A single turn carries every row of the set below to another of its rows. Some are shown first; where does it send the rows asked next?
j_803: [  1.6   8.5  12.2  -5.5   6.0  19.7  -9.4  -7.3  -8.5   0.7   1.9   1.0
  -9.4  22.4   0.2 -36.6 -12.9  -3.4   4.7   1.1  11.5  15.0   6.7  -4.0
  -9.7  -3.8]
j_423: [  2.4 -28.6  21.5  -7.4   4.1 -11.8  25.6   7.9  -4.4   6.0  -3.3  -2.3
  -6.1  11.8  34.2  -7.8  -6.7 -19.5   8.3 -17.5  -8.6  11.0  -4.8  -2.1
 -19.7 -17.1]
j_48: [ -2.3  10.0  -6.3 -13.2   5.7   2.2   4.1  -5.5  -2.4  20.7  -4.5 -15.7
 -11.9   9.4  10.7  13.0   1.6  -6.0   6.9  -6.6   1.0 -35.7   4.1  -3.5
 -12.6  -1.6]
j_771: [ 23.2  -7.0 -18.9  -0.1  13.1  -5.2  14.4  -2.8 -10.4   5.0   1.5 -28.2
  15.0  -3.8   4.0   3.9  -9.1  -6.4  -5.0  -0.1  12.3 -13.9  11.9   9.8
  -4.7  -6.8]
j_884: [ 17.8 -13.2  11.3  -3.7  24.6  15.0  -2.9  18.5 -14.6  11.3  -4.0  -9.0
  -6.0  22.6  24.0  -5.2  -6.0  -5.8   5.3 -26.6   0.2  14.8  -5.6 -15.6
   7.6  -0.5]
j_978: [ 11.5 -11.1   7.0   0.7   3.9   0.0   7.7  -3.1  -3.9   8.8   6.6   0.4
   2.8   2.5  11.1 -22.7   6.9 -20.6   1.5   3.1  -2.0  45.7 -10.8  -4.8
  -9.5   4.7]
j_317: [ 13.8   2.4  -8.8  10.0   1.7   8.2   6.7 -24.2 -13.3  17.1  -2.8   2.1
  10.9  -4.6  -1.5   0.9  -6.7 -14.9 -11.5 -10.5 -13.7 -17.6  -0.4  14.3
   7.4  -1.4]
j_593: [  2.6 -10.1   3.7  -8.1   3.9  17.3   2.3  -8.7  -7.5   6.1  -1.6  -9.7
  -2.5  32.2  18.1  11.0   7.8  -3.3   6.0 -13.2  -3.2  -9.8  -2.7 -20.5
  19.2  -6.9]
j_574: [ 15.9  -6.5  13.2   2.2  -5.0  -9.6  39.1   5.0   3.9  13.2  -2.6   2.8
   5.7  15.9  10.5  -8.1 -14.3  -2.6 -10.0 -16.6  -0.6  -8.0  -0.4 -26.4
 -10.0  13.4]
j_179: [  8.0   3.5   9.6   4.4  23.4 -13.0  -9.5  14.4  -5.7  11.4   5.0  -2.4
  17.3  -2.9  25.3  -7.5  10.0 -20.3   0.1 -10.5  -4.2  30.2  16.4  -9.7
  -9.4  -4.9]
j_392: [ 23.7  -6.7  -9.6 -13.6  -6.0   6.3  28.3   2.9   1.8  21.2  -7.2   0.2
 -11.0  15.4  -5.2   4.4  -3.7 -10.6   1.7  -8.8  -3.9 -28.1   4.1  -0.2
 -11.2  -3.1]
j_70: [  0.8  27.1   5.0   2.8   5.3   2.6   4.6  -3.8  -4.7 -11.6   7.2  -1.9
   6.7  19.0 -11.2 -10.6  -5.3   3.1   3.0  -2.5  11.8  -6.2  15.5 -16.6
 -13.9 -11.5]
j_960: [ 10.4  17.2 -15.4  -4.0   0.7   9.0   5.7   0.9 -15.5  -0.4  -1.7  -3.1
  -3.0 -20.0   9.7 -19.3  31.7  -8.7   0.0 -18.9  -4.4  16.3   8.9  -9.1
  -5.6  -5.0]
j_865: [ 18.9  -8.3   5.2   2.1 -13.6  -1.0  11.8   5.5  10.0  11.0 -17.3   2.2
  -5.4 -19.0  -3.3 -11.5   9.1  -7.0 -18.2  -2.4  -8.9  16.8  15.5   6.6
  -3.8  -6.0]
j_936: [  9.5  17.0  -8.4  -6.7   5.5   5.4  25.2  -3.8 -15.1   7.7   4.9  -6.5
  -9.2   1.8 -14.2   7.2   1.6  -6.4   1.8 -17.6   0.2 -20.8  -9.0  -5.5
 -25.2  -0.7]
j_873: [  5.0  -9.9  26.6  -2.6   9.6  -4.1  13.6   2.1 -11.1  12.2  -0.7   3.8
   7.3  13.1  15.2 -25.8 -18.3  -8.5 -20.0 -30.8   3.7   0.4  21.5 -11.8
 -21.6   6.5]
j_975: [  6.0   7.5   6.8  -3.0  10.1   4.8  -3.9  -7.5 -20.7   3.5  -5.2   2.7
  -4.9  24.3  26.8 -15.6  13.5 -20.2  30.8 -15.5 -13.7  11.9   7.4  -0.2
  -8.1 -18.2]
j_163: [  9.0   7.5 -24.8  -5.4   4.1   6.3  21.6  -1.2  -2.4  11.3  11.7  -2.1
   6.3 -16.2  22.2 -16.1 -10.9 -12.7   1.2  -2.4   0.4 -18.5 -13.4  -3.4
   0.7  -2.5]
j_588: [ -6.4 -25.3 -11.7  -1.4   2.1 -16.4  -0.4  -1.6  -1.7   8.9 -14.9 -16.5
  -8.6 -11.6  24.7  -8.2  22.0  -6.4  -2.9 -13.1   5.9   4.9  12.5  -3.5
  -2.8  -3.4]
j_225: [ 16.4  16.9  32.4  -4.1  -0.7  -3.8  17.6  -1.5  -9.3   2.1  -3.5  -7.7
   2.6   7.9   9.6 -15.6  -6.6 -13.5   4.4   0.3  -8.3  20.6  17.1   7.1
 -32.3 -10.4]
j_567: [  1.7 -23.3   7.8  -9.6   1.2  -1.9  -1.7 -11.1  -4.2  10.0   6.9   8.5
  14.3   9.6  20.5 -23.3  12.1 -28.5  -9.5  -5.9  -3.3  23.1  25.3  -1.1
  -6.9 -11.8]

j_574 -> j_70
j_48 -> j_392
Where do these go?
j_163 -> j_771
j_978 -> j_179
j_803 -> j_884
j_588 -> j_865
j_975 -> j_423

